One turn sends every row of this set to another row. A few are shown first. Where does it send the rows asked after them?
dedu: [.05,-.03,-.09,-.22,.13,-.12,-.28,-.07,-.23,-.03,-.13,.03,.03,-.10,.03]
lig: [.05,-.02,-.18,-.17,.20,-.11,-.19,-.12,-.20,-.01,-.02,-.11,-.01,-.10,-.04]
Magen: [.18,-.06,-.14,-.01,.04,-.14,-.06,.11,-.05,.20,-.02,-.02,.17,.02,.11]
lifa: [.27,.01,-.05,.00,.05,-.28,-.25,.05,-.01,.15,.02,-.04,.05,-.06,.13]
Ravag: [.22,-.05,-.11,-.01,.05,-.25,-.19,.11,-.02,.17,-.02,-.02,.15,.00,.14]
fav: [.19,-.10,-.16,-.01,.03,-.13,-.13,.11,-.06,.19,-.02,.02,.15,.01,.12]
Lufe: [.12,.15,-.11,-.11,-.03,-.20,-.20,.07,.00,.25,-.19,-.04,.01,-.02,.09]
vos: [-.03,.09,-.06,-.08,.15,-.02,-.23,.02,-.10,-.03,-.05,.16,.02,-.11,-.05]
rud: [.03,.03,-.17,-.23,-.04,-.07,-.19,.05,.01,.20,-.11,.02,-.04,.03,-.06]
lipo: [.13,.04,-.14,-.10,.17,-.19,-.08,-.17,.05,.14,.02,.07,.04,.10,-.06]
bidot: [.03,.02,-.14,-.26,-.04,-.07,-.20,-.01,.05,.17,-.11,.03,-.02,.07,-.01]
Bik: [.16,.05,.03,.03,.02,-.30,-.29,.06,-.01,.11,.06,-.05,-.05,-.08,.02]
Kufaz: [.13,.01,-.11,-.10,.07,-.03,-.13,.05,.09,-.06,-.02,-.07,-.07,-.23,-.01]
loset: [-.01,.02,-.04,-.08,.12,-.39,-.15,.04,-.03,.20,.01,-.02,-.02,-.09,.12]
nik: [.04,.05,.02,.02,.01,-.32,-.15,.06,-.04,.16,.06,-.11,-.09,-.10,.02]
ruz: [.17,.02,-.09,-.15,.12,-.12,-.10,-.07,.01,-.11,-.01,-.03,-.01,-.25,.06]
nud: [.01,-.02,-.02,-.12,.11,-.09,-.10,.02,-.10,-.08,-.07,.16,.07,-.18,.08]
tiper: [.07,.08,-.13,-.22,-.05,-.15,-.22,.07,.02,.25,-.12,.00,.02,.05,.05]
punu: [.07,-.03,-.17,-.11,.23,-.15,-.18,-.06,-.17,.02,.03,-.17,-.05,-.08,-.05]
Gug: [.18,-.09,-.19,.00,.05,-.03,-.03,.08,-.06,.14,-.02,-.01,.13,-.01,.01]
pebe: [.12,.02,-.04,-.17,.14,-.17,-.09,-.21,-.14,-.04,-.13,-.02,.06,-.14,.00]
tiz: [-.02,.09,-.02,-.07,.12,-.05,-.19,.06,-.12,-.06,-.08,.13,.01,-.18,.03]
kunis: [.05,-.08,-.01,-.15,.04,-.11,-.04,.01,-.09,-.07,-.08,.05,.10,-.22,.05]
Guz: [.12,.03,-.12,-.07,.17,-.14,-.06,-.18,.02,.12,-.01,.06,.08,.12,.00]
buras: [.12,.02,-.09,-.22,.12,-.14,-.06,-.16,-.06,-.07,-.11,-.02,.00,-.20,.07]
seziz: [.01,.03,-.03,-.06,.09,-.38,-.15,.01,-.04,.22,.05,-.03,-.03,-.01,.09]
Susi: [.17,-.08,-.03,-.07,.04,-.19,-.10,-.10,-.10,-.04,.09,-.14,.03,-.14,-.04]
pupo: [.13,-.12,-.17,-.05,.02,-.01,-.04,.08,-.08,.13,-.05,-.04,.13,.02,.06]
viru: [.05,.04,-.17,-.21,.00,-.06,-.24,.02,.03,.14,-.08,.00,-.07,.07,-.12]
fur: [.08,-.05,-.15,-.08,.25,-.14,-.19,-.08,-.15,-.02,.02,-.15,-.05,-.08,-.07]
Bova: [.11,.07,.04,-.07,-.10,-.05,-.20,.06,-.02,-.03,-.03,.04,.00,-.18,-.05]
Kon: [.12,.00,-.13,-.17,.08,-.05,-.09,-.03,.06,-.08,.02,-.01,.00,-.25,.02]
bokez: [.14,.05,-.15,-.04,.16,-.14,-.03,-.15,.05,.08,.02,.00,.01,.09,-.09]
Lipib: [.01,.00,-.11,-.20,.19,-.18,-.24,-.09,-.22,-.03,-.05,-.07,-.04,-.11,-.01]
Budo: [.15,.15,.02,.08,.02,-.25,-.21,.02,-.07,.16,-.03,-.11,-.07,-.09,.01]
Genel: [.25,.01,-.05,-.01,.10,-.30,-.29,.05,-.01,.14,-.01,-.02,.05,-.10,.14]
vuru: [.04,.07,-.07,-.07,.12,-.36,-.07,-.04,.02,.21,-.02,.01,.05,.05,.09]
nabif: [.12,.18,-.05,.00,.05,-.24,-.16,.05,-.07,.22,-.16,-.05,-.02,-.14,.12]
nadi: [.15,.03,-.11,-.13,.08,-.05,-.12,.05,.10,-.05,.03,-.05,-.05,-.23,.01]
fuv: [.09,.09,-.16,-.19,-.05,-.13,-.22,.01,.00,.27,-.14,.00,-.02,.02,.05]
bigep: [-.06,.11,-.04,-.05,.18,-.06,-.23,.03,-.05,-.01,-.05,.11,-.07,-.07,-.09]
pofe: [-.03,.11,.03,-.09,.07,-.19,-.21,-.13,-.18,.03,-.02,.00,-.03,-.02,-.12]
volo: [.13,.08,-.10,-.10,.14,-.26,-.07,-.13,.04,.21,-.02,.04,.08,.11,.05]
rif: [.11,.19,-.03,.01,-.01,-.22,-.16,.07,-.05,.24,-.13,-.05,-.03,-.09,.10]
Valu: [-.03,.14,-.04,-.03,.18,-.04,-.24,.05,-.08,.01,-.03,.12,-.04,-.07,-.07]
gemu: [.12,-.10,-.18,-.01,.03,-.02,-.05,.14,-.04,.09,.00,-.02,.07,.00,-.05]
Lapu: [.08,.05,-.12,-.07,.13,-.26,-.04,-.14,.04,.22,.01,.07,.05,.07,.07]
Vuku: [.03,-.01,.00,-.23,.06,-.13,-.28,-.05,-.14,-.04,-.15,.10,.05,-.11,-.01]

Budo moves to Bik
Ravag moves to vuru
seziz moves to rif
And these:
punu moves to Valu
bidot moves to pupo
Bova moves to Susi
dedu moves to nud
bigep moves to Kufaz
Lipib moves to tiz
kunis moves to pebe
volo moves to tiper
viru moves to gemu
Gug moves to lipo
fav moves to Lapu
nabif moves to Genel
lig moves to vos

